Small tables with named rows and columns. After each table, cells are looked up by row and column.

Vod =
fields: Peke, Tagife, Dupo, Serenu, Zesa
Rimoga: [129, 74, 164, 200, 123]
Noduguz: [132, 102, 174, 201, 156]
Beruru: [112, 102, 156, 204, 122]
Zesido: [87, 148, 150, 208, 126]
Pununi: [136, 60, 166, 201, 121]
Zifivem: [103, 134, 160, 205, 141]
Bog: [99, 110, 147, 206, 106]
Sem: [136, 111, 181, 200, 173]
Masep: [81, 170, 152, 209, 140]
Lun: [126, 101, 168, 201, 143]
Gutizug: [86, 166, 155, 207, 144]

Zesido, Zesa => 126
Pununi, Tagife => 60
Rimoga, Dupo => 164
Lun, Peke => 126
Gutizug, Dupo => 155
Rimoga, Peke => 129
Rimoga, Serenu => 200
Beruru, Tagife => 102
Zifivem, Tagife => 134
Masep, Tagife => 170
Beruru, Serenu => 204
Row with the largest Tagife: Masep

Tam:
|  | Lokeba | Mavagu | Subu | Vadiv | Lomefur | Surasu | Desafe | Gunen | Zum | Rus |
|---|---|---|---|---|---|---|---|---|---|---|
| Tup | 126 | 115 | 141 | 101 | 235 | 61 | 233 | 166 | 215 | 109 |
| Leretif | 191 | 167 | 115 | 68 | 83 | 155 | 65 | 200 | 49 | 181 |
| Kazap | 100 | 132 | 117 | 148 | 234 | 101 | 236 | 215 | 199 | 81 |
| Masasez | 197 | 127 | 144 | 80 | 103 | 181 | 60 | 204 | 36 | 151 |
| Karolaz | 192 | 166 | 115 | 69 | 84 | 155 | 65 | 202 | 49 | 180 |
| Miketuk | 220 | 190 | 143 | 156 | 166 | 106 | 246 | 39 | 139 | 108 |
| Koz | 176 | 113 | 168 | 91 | 184 | 56 | 254 | 120 | 217 | 127 |
| Nak | 157 | 211 | 82 | 62 | 69 | 136 | 61 | 157 | 90 | 180 |
| Peze | 184 | 182 | 107 | 65 | 79 | 148 | 66 | 193 | 58 | 187 |
| Pizabe | 231 | 160 | 84 | 197 | 103 | 84 | 56 | 83 | 182 | 130 |
| Mok | 252 | 189 | 101 | 204 | 166 | 87 | 86 | 72 | 180 | 164 |

Vadiv of Masasez: 80
Vadiv of Karolaz: 69
Lomefur of Mok: 166
Vadiv of Nak: 62
Surasu of Nak: 136
Surasu of Koz: 56
Gunen of Mok: 72
Lokeba of Leretif: 191
Gunen of Nak: 157
Vadiv of Miketuk: 156
Lomefur of Leretif: 83
Desafe of Mok: 86
Surasu of Karolaz: 155
Lokeba of Koz: 176
Vadiv of Leretif: 68
Zum of Mok: 180
Row with the largest Gunen: Kazap

Kozas =
	Ligapov	Kilan	Pudi	Fufono	Reribe	Tukub	Buz	Ferogop	Venelom	Reguka
Gobavon	46.89	32.92	21.56	29.26	1.04	24.69	64.01	64.26	23.94	41.60
Nubizar	36.01	29.18	17.56	46.15	35.09	44.01	54.36	41.10	75.96	27.42
Dupod	39.11	40.50	35.22	49.18	40.26	67.69	17.35	43.70	16.68	54.07
Mik	19.16	12.89	18.69	35.52	17.15	40.29	22.31	23.25	18.64	10.44
Datuge	16.33	54.81	22.46	4.92	27.22	51.11	56.58	18.48	18.10	47.12
Tof	47.94	40.14	75.87	25.51	22.40	40.63	20.57	5.52	38.35	16.61

What is the Buz of Gobavon in Kozas?
64.01
What is the Reribe of Mik in Kozas?
17.15
What is the Venelom of Dupod in Kozas?
16.68
What is the Ferogop of Datuge in Kozas?
18.48
What is the Ferogop of Tof in Kozas?
5.52
What is the Ligapov of Datuge in Kozas?
16.33
What is the Venelom of Mik in Kozas?
18.64
What is the Kilan of Gobavon in Kozas?
32.92
What is the Ligapov of Gobavon in Kozas?
46.89
What is the Buz of Nubizar in Kozas?
54.36
What is the Reguka of Dupod in Kozas?
54.07
Which row has the largest Reguka? Dupod

Table Nomavuk
|  | Riv | Baz | Nuzolo | Nul | Regese | Mus | Budep | Beg | Fuviga |
|---|---|---|---|---|---|---|---|---|---|
| Muzuk | 59 | 54 | 58 | 51 | 61 | 38 | 34 | 55 | 75 |
| Virazov | 57 | 54 | 56 | 55 | 61 | 47 | 42 | 57 | 70 |
| Fov | 56 | 54 | 60 | 42 | 40 | 40 | 46 | 45 | 54 |
| Dunibuk | 46 | 23 | 72 | 75 | 50 | 74 | 39 | 18 | 48 |
| Gobef | 58 | 48 | 66 | 46 | 45 | 38 | 40 | 39 | 53 |
| Zuno | 54 | 88 | 27 | 36 | 43 | 51 | 72 | 93 | 74 |
| Gimeb | 56 | 77 | 50 | 26 | 17 | 49 | 90 | 57 | 16 |
| Ganobe | 60 | 35 | 82 | 74 | 72 | 67 | 66 | 29 | 12 |
| Gipak | 55 | 24 | 79 | 76 | 69 | 61 | 34 | 22 | 48 |

What is the Regese of Muzuk in Nomavuk? 61
What is the Riv of Virazov in Nomavuk? 57
What is the Fuviga of Zuno in Nomavuk? 74
What is the Regese of Gobef in Nomavuk? 45
What is the Beg of Ganobe in Nomavuk? 29
What is the Beg of Dunibuk in Nomavuk? 18
What is the Baz of Ganobe in Nomavuk? 35
What is the Budep of Fov in Nomavuk? 46
What is the Riv of Gimeb in Nomavuk? 56
What is the Beg of Muzuk in Nomavuk? 55
What is the Budep of Virazov in Nomavuk? 42
What is the Nuzolo of Virazov in Nomavuk? 56
What is the Nul of Zuno in Nomavuk? 36
What is the Nul of Gimeb in Nomavuk? 26
What is the Baz of Dunibuk in Nomavuk? 23
What is the Beg of Gimeb in Nomavuk? 57
What is the Mus of Fov in Nomavuk? 40
What is the Budep of Muzuk in Nomavuk? 34

